0: vec![123, 111, 144, 134, 117, 141, 124, 136, 106, 141, 121, 133, 93]
1: vec![68, 196, 57, 178, 196, 61, 193, 60, 193, 143, 199, 67, 192]
2: vec![161, 137, 123, 85, 145, 104, 135, 166, 131, 85, 150, 96, 85]
3: vec![131, 92, 146, 152, 107, 128, 123, 120, 130, 102, 114, 119, 118]
4: vec![86, 173, 79, 93, 174, 139, 167, 82, 71, 184, 147, 145, 184]
5: vec![160, 164, 155, 87, 80, 118, 116, 159, 129, 69, 135, 67, 84]
6: vec![68, 151, 172, 74, 82, 142, 97, 105, 78, 143, 136, 145, 114]
7: vec![94, 113, 146, 159, 114, 142, 112, 124, 96, 156, 111, 160, 124]
8: vec![79, 155, 135, 97, 82, 161, 86, 153, 119, 113, 154, 123, 95]
9: vec![175, 166, 157, 89, 122, 109, 119, 175, 174, 76, 136, 82, 77]
10: vec![86, 114, 146, 163, 119, 146, 115, 116, 93, 165, 114, 167, 129]
11: vec![159, 114, 86, 180, 187, 128, 117, 70, 174, 114, 160, 163, 183]
12: vec![157, 119, 132, 106, 104, 88, 138, 176, 114, 135, 113, 106, 69]
13: vec![123, 99, 157, 126, 107, 131, 97, 127, 134, 136, 110, 119, 132]
14: vec![131, 99, 139, 141, 107, 139, 86, 153, 115, 173, 110, 156, 118]
15: vec![166, 171, 142, 75, 124, 124, 140, 139, 126, 86, 155, 78, 82]
16: vec![149, 114, 165, 136, 99, 129, 109, 154, 124, 120, 110, 149, 100]
17: vec![81, 128, 114, 143, 140, 160, 101, 108, 82, 180, 142, 175, 128]
18: vec![148, 83, 103, 165, 158, 104, 152, 105, 130, 126, 126, 146, 149]
19: vec![83, 155, 139, 100, 85, 165, 78, 149, 100, 110, 166, 179, 106]
20: vec![100, 113, 131, 168, 133, 141, 117, 105, 108, 156, 125, 167, 139]
21: vec![155, 89, 107, 166, 156, 106, 158, 106, 128, 127, 126, 146, 152]
22: vec![138, 118, 176, 108, 115, 128, 112, 157, 145, 113, 91, 156, 106]
23: vec![125, 107, 153, 118, 109, 141, 121, 146, 130, 137, 91, 145, 104]
24: vec![147, 82, 69, 184, 187, 122, 82, 67, 155, 143, 148, 181, 148]
25: vec![64, 140, 142, 163, 115, 172, 89, 101, 74, 184, 188, 190, 144]
26: vec![149, 133, 150, 119, 119, 128, 115, 175, 137, 88, 117, 119, 99]
27: vec![116, 107, 146, 119, 82, 131, 156, 157, 100, 110, 110, 112, 110]
28: vec![64, 196, 64, 97, 185, 68, 193, 60, 174, 173, 199, 71, 192]
29: vec![86, 155, 109, 122, 169, 145, 153, 131, 98, 179, 122, 168, 162]
30: vec![172, 103, 164, 108, 130, 109, 130, 164, 156, 84, 91, 97, 95]
31: vec![131, 81, 94, 182, 178, 91, 175, 90, 115, 176, 151, 164, 166]
32: vec![138, 125, 157, 137, 89, 128, 97, 168, 134, 117, 117, 138, 103]
33: vec![79, 188, 83, 111, 174, 176, 186, 94, 71, 188, 158, 175, 169]
34: vec![142, 110, 153, 104, 93, 139, 119, 171, 148, 113, 110, 123, 92]
35: vec![120, 103, 146, 89, 74, 146, 119, 112, 122, 99, 106, 104, 106]
36: vec![123, 92, 129, 139, 92, 98, 132, 129, 98, 128, 111, 90, 99]
37: vec![90, 73, 131, 178, 93, 142, 97, 79, 111, 91, 84, 104, 177]
38: vec![109, 96, 146, 85, 78, 128, 160, 123, 100, 121, 91, 123, 136]
39: vec![112, 111, 129, 134, 113, 166, 101, 131, 129, 98, 103, 99, 131]
40: vec![161, 114, 153, 104, 115, 165, 97, 157, 126, 110, 117, 138, 125]
41: vec![90, 196, 57, 167, 193, 61, 193, 60, 193, 158, 195, 79, 188]
42: vec![131, 110, 150, 126, 107, 142, 104, 134, 108, 147, 103, 119, 121]
43: vec![142, 116, 141, 136, 115, 110, 119, 146, 139, 119, 124, 152, 125]
44: vec![106, 99, 130, 131, 111, 131, 105, 126, 113, 166, 117, 144, 128]
45: vec![123, 121, 161, 85, 82, 146, 138, 142, 119, 139, 106, 127, 144]
46: vec![164, 136, 164, 108, 141, 124, 123, 164, 159, 84, 110, 149, 92]
47: vec![168, 155, 150, 97, 111, 109, 130, 171, 167, 73, 132, 93, 92]
48: vec![158, 118, 153, 149, 143, 167, 96, 106, 164, 101, 105, 150, 175]
49: vec![173, 164, 128, 76, 109, 150, 121, 130, 134, 71, 116, 69, 109]
50: vec![131, 104, 147, 95, 78, 147, 114, 116, 131, 94, 104, 98, 118]
51: vec![165, 108, 133, 119, 129, 110, 108, 169, 132, 97, 109, 136, 75]
52: vec![86, 114, 153, 74, 70, 128, 149, 123, 82, 132, 103, 86, 140]
53: vec![138, 84, 153, 130, 119, 146, 123, 149, 96, 136, 106, 171, 118]
54: vec![106, 138, 87, 151, 172, 81, 175, 103, 139, 169, 161, 147, 176]
55: vec![78, 165, 66, 178, 185, 77, 189, 74, 173, 167, 185, 128, 190]
56: vec![126, 122, 120, 148, 136, 167, 108, 157, 98, 139, 117, 185, 112]
57: vec![72, 196, 64, 89, 174, 72, 193, 64, 152, 188, 195, 90, 188]
58: vec![86, 125, 111, 145, 135, 158, 100, 105, 81, 179, 144, 183, 135]
59: vec![153, 125, 146, 130, 119, 135, 130, 171, 130, 95, 132, 112, 88]
60: vec![149, 121, 164, 141, 119, 150, 119, 164, 111, 158, 121, 153, 95]
61: vec![135, 103, 161, 119, 100, 142, 115, 149, 141, 125, 88, 142, 99]
62: vec![151, 111, 149, 142, 118, 115, 106, 115, 135, 137, 120, 129, 127]
63: vec![142, 155, 150, 141, 107, 120, 93, 142, 137, 91, 114, 108, 95]
64: vec![161, 125, 157, 82, 104, 135, 138, 157, 145, 91, 117, 108, 84]
65: vec![118, 77, 106, 171, 114, 133, 124, 86, 118, 105, 114, 101, 162]
66: vec![141, 151, 154, 113, 128, 159, 117, 146, 153, 117, 127, 108, 113]
67: vec![146, 110, 131, 97, 96, 102, 123, 168, 130, 128, 117, 108, 92]
68: vec![94, 99, 139, 141, 104, 146, 119, 138, 104, 165, 114, 164, 144]
69: vec![80, 182, 74, 130, 173, 85, 176, 80, 153, 175, 181, 99, 173]
70: vec![101, 107, 124, 122, 104, 172, 104, 123, 122, 88, 99, 82, 140]
71: vec![175, 129, 150, 85, 141, 109, 138, 145, 148, 73, 129, 90, 66]
72: vec![153, 107, 127, 115, 104, 83, 149, 179, 104, 147, 106, 112, 69]
73: vec![152, 102, 129, 104, 101, 100, 180, 131, 118, 158, 114, 132, 144]
74: vec![147, 120, 139, 130, 117, 150, 105, 159, 128, 90, 102, 100, 117]
75: vec![157, 103, 139, 178, 137, 142, 104, 182, 189, 110, 99, 160, 106]
76: vec![145, 151, 143, 116, 121, 139, 144, 143, 110, 121, 127, 115, 126]
77: vec![186, 129, 116, 89, 189, 79, 115, 164, 159, 65, 162, 119, 66]
78: vec![147, 96, 145, 115, 117, 134, 125, 159, 127, 110, 100, 150, 138]
79: vec![112, 81, 111, 182, 112, 153, 111, 84, 122, 108, 109, 106, 168]
80: vec![131, 88, 157, 130, 104, 128, 119, 134, 126, 147, 106, 145, 144]
81: vec![152, 109, 137, 121, 120, 127, 115, 157, 108, 118, 117, 143, 99]
82: vec![140, 129, 140, 113, 95, 134, 100, 153, 130, 121, 114, 138, 109]
83: vec![85, 186, 78, 113, 173, 130, 180, 87, 87, 162, 179, 106, 170]
84: vec![81, 173, 64, 187, 191, 68, 188, 67, 175, 177, 186, 81, 186]
85: vec![130, 120, 158, 81, 103, 126, 149, 127, 88, 122, 105, 105, 116]
86: vec![140, 99, 139, 143, 126, 149, 119, 134, 116, 143, 117, 154, 138]
87: vec![64, 170, 79, 126, 115, 179, 115, 71, 67, 188, 169, 179, 158]
88: vec![123, 114, 113, 145, 119, 135, 119, 138, 119, 151, 110, 160, 125]
89: vec![101, 100, 77, 177, 181, 80, 174, 78, 133, 168, 182, 120, 161]
90: vec![101, 118, 157, 67, 74, 109, 182, 86, 78, 95, 84, 71, 151]
91: vec![190, 188, 135, 67, 170, 91, 178, 171, 156, 65, 151, 64, 66]
92: vec![132, 122, 145, 108, 103, 142, 119, 167, 139, 131, 104, 128, 103]
93: vec![101, 128, 147, 74, 91, 121, 141, 132, 89, 121, 119, 87, 126]

vec![83, 181, 146, 78, 93, 128, 86, 153, 100, 88, 173, 90, 84] 8 5
vec![135, 116, 159, 91, 93, 139, 138, 145, 132, 132, 104, 122, 137] 45 92
vec![77, 137, 144, 156, 112, 164, 93, 112, 81, 176, 174, 185, 137] 25 58
vec![181, 117, 121, 178, 184, 147, 92, 176, 160, 139, 109, 169, 104] 75 56
vec![138, 96, 135, 145, 130, 142, 123, 142, 115, 154, 114, 153, 132] 86 88
vec![179, 94, 154, 106, 123, 133, 158, 150, 182, 84, 95, 91, 99] 30 64
vec![164, 121, 161, 78, 74, 128, 145, 134, 100, 125, 106, 108, 114] 85 45
vec![123, 107, 135, 167, 148, 146, 130, 101, 78, 169, 143, 160, 162] 20 10
vec![164, 70, 61, 193, 196, 113, 78, 60, 174, 132, 147, 179, 151] 24 11
vec![163, 185, 144, 68, 127, 123, 139, 135, 126, 74, 166, 66, 76] 15 5
vec![81, 181, 84, 114, 170, 125, 164, 96, 101, 173, 166, 112, 170] 83 4
vec![155, 111, 139, 172, 136, 148, 105, 162, 178, 111, 110, 161, 121] 75 43
vec![135, 114, 113, 156, 148, 165, 115, 160, 93, 147, 114, 190, 110] 56 88
vec![113, 106, 114, 150, 164, 154, 119, 140, 83, 167, 102, 177, 103] 56 88
vec![140, 112, 121, 148, 139, 161, 117, 158, 100, 147, 114, 178, 114] 56 88
vec![179, 103, 153, 93, 93, 154, 119, 105, 174, 91, 103, 108, 158] 50 40
vec![92, 148, 114, 124, 151, 130, 175, 105, 106, 163, 145, 149, 162] 29 54
vec![118, 118, 115, 138, 123, 137, 129, 134, 112, 154, 114, 161, 131] 88 86
vec![121, 117, 152, 93, 91, 150, 136, 143, 119, 141, 110, 132, 144] 45 42
vec![161, 140, 153, 141, 137, 176, 78, 108, 156, 99, 114, 149, 173] 48 40
vec![179, 122, 128, 179, 179, 155, 85, 174, 169, 137, 110, 169, 112] 75 56
vec![104, 135, 85, 160, 168, 82, 173, 98, 139, 174, 159, 151, 182] 54 89
vec![146, 114, 142, 115, 111, 131, 112, 153, 108, 125, 121, 138, 106] 81 82
vec![99, 134, 131, 107, 132, 145, 162, 126, 97, 161, 127, 158, 144] 29 68
vec![146, 151, 164, 104, 122, 157, 112, 149, 167, 102, 129, 93, 103] 66 26
vec![142, 147, 146, 143, 125, 176, 77, 105, 139, 116, 128, 156, 167] 48 86
vec![186, 96, 127, 137, 133, 98, 138, 175, 193, 69, 84, 71, 95] 30 47
vec![121, 100, 155, 130, 109, 135, 102, 127, 127, 140, 111, 124, 126] 13 42
vec![190, 92, 161, 122, 111, 102, 164, 168, 189, 76, 84, 86, 99] 30 47
vec![186, 73, 153, 100, 130, 120, 171, 179, 189, 73, 84, 79, 114] 30 64
vec![127, 94, 156, 128, 100, 132, 116, 136, 131, 140, 112, 141, 137] 80 13
vec![149, 131, 157, 119, 96, 166, 78, 114, 162, 102, 122, 154, 166] 48 40
vec![91, 159, 166, 73, 99, 134, 107, 116, 84, 128, 146, 130, 105] 6 93
vec![168, 114, 142, 111, 111, 128, 112, 153, 115, 117, 106, 127, 110] 81 82
vec![120, 129, 150, 111, 115, 139, 108, 145, 137, 110, 114, 145, 132] 82 43
vec![147, 166, 148, 97, 92, 125, 119, 153, 116, 91, 130, 88, 93] 5 15
vec![172, 110, 131, 119, 137, 102, 112, 175, 130, 88, 110, 134, 69] 51 26
vec![83, 158, 71, 181, 185, 76, 184, 73, 175, 163, 187, 128, 180] 55 84
vec![135, 129, 135, 119, 107, 131, 115, 157, 137, 73, 103, 123, 92] 26 74
vec![186, 84, 153, 104, 130, 124, 178, 160, 185, 80, 88, 75, 81] 30 71
vec![145, 127, 111, 169, 123, 133, 97, 151, 154, 114, 133, 146, 102] 43 32
vec![135, 129, 142, 108, 93, 135, 97, 149, 130, 125, 110, 138, 114] 82 92
vec![105, 137, 88, 160, 170, 84, 173, 104, 135, 170, 156, 144, 175] 54 89
vec![139, 120, 114, 146, 127, 144, 130, 145, 115, 160, 114, 169, 131] 88 86
vec![182, 100, 158, 121, 110, 114, 151, 156, 184, 81, 91, 95, 110] 30 64
vec![149, 141, 138, 147, 124, 154, 111, 86, 179, 95, 140, 157, 158] 48 62
vec![161, 110, 127, 193, 185, 157, 82, 171, 156, 151, 110, 182, 88] 75 56
vec![143, 98, 151, 127, 119, 147, 119, 151, 103, 131, 104, 168, 113] 53 86
vec![163, 141, 120, 88, 152, 108, 140, 164, 129, 91, 152, 100, 93] 2 71
vec![129, 150, 141, 155, 124, 169, 106, 108, 137, 105, 118, 155, 172] 48 86
vec![157, 136, 135, 185, 178, 157, 71, 171, 163, 136, 129, 171, 92] 75 56
vec![112, 88, 124, 141, 89, 94, 141, 123, 89, 132, 110, 75, 95] 36 27
vec![143, 137, 148, 144, 129, 172, 78, 114, 140, 111, 121, 155, 155] 48 86
vec![190, 77, 113, 167, 115, 120, 145, 97, 163, 65, 84, 71, 162] 65 3
vec![128, 159, 137, 152, 126, 163, 109, 103, 139, 106, 126, 146, 175] 48 86
vec![146, 122, 148, 90, 121, 112, 133, 144, 147, 100, 112, 118, 86] 64 26
vec![171, 106, 153, 101, 95, 148, 119, 117, 169, 93, 105, 113, 151] 50 40
vec![157, 91, 127, 104, 103, 106, 176, 128, 114, 158, 112, 134, 145] 73 80
vec![152, 151, 153, 88, 79, 119, 128, 147, 121, 86, 132, 81, 95] 5 64
vec![146, 151, 164, 160, 130, 183, 108, 116, 148, 113, 114, 171, 158] 48 86
vec![138, 99, 142, 108, 111, 135, 119, 160, 115, 117, 103, 153, 140] 78 81
vec![166, 143, 148, 99, 111, 119, 127, 165, 156, 83, 127, 95, 97] 47 64
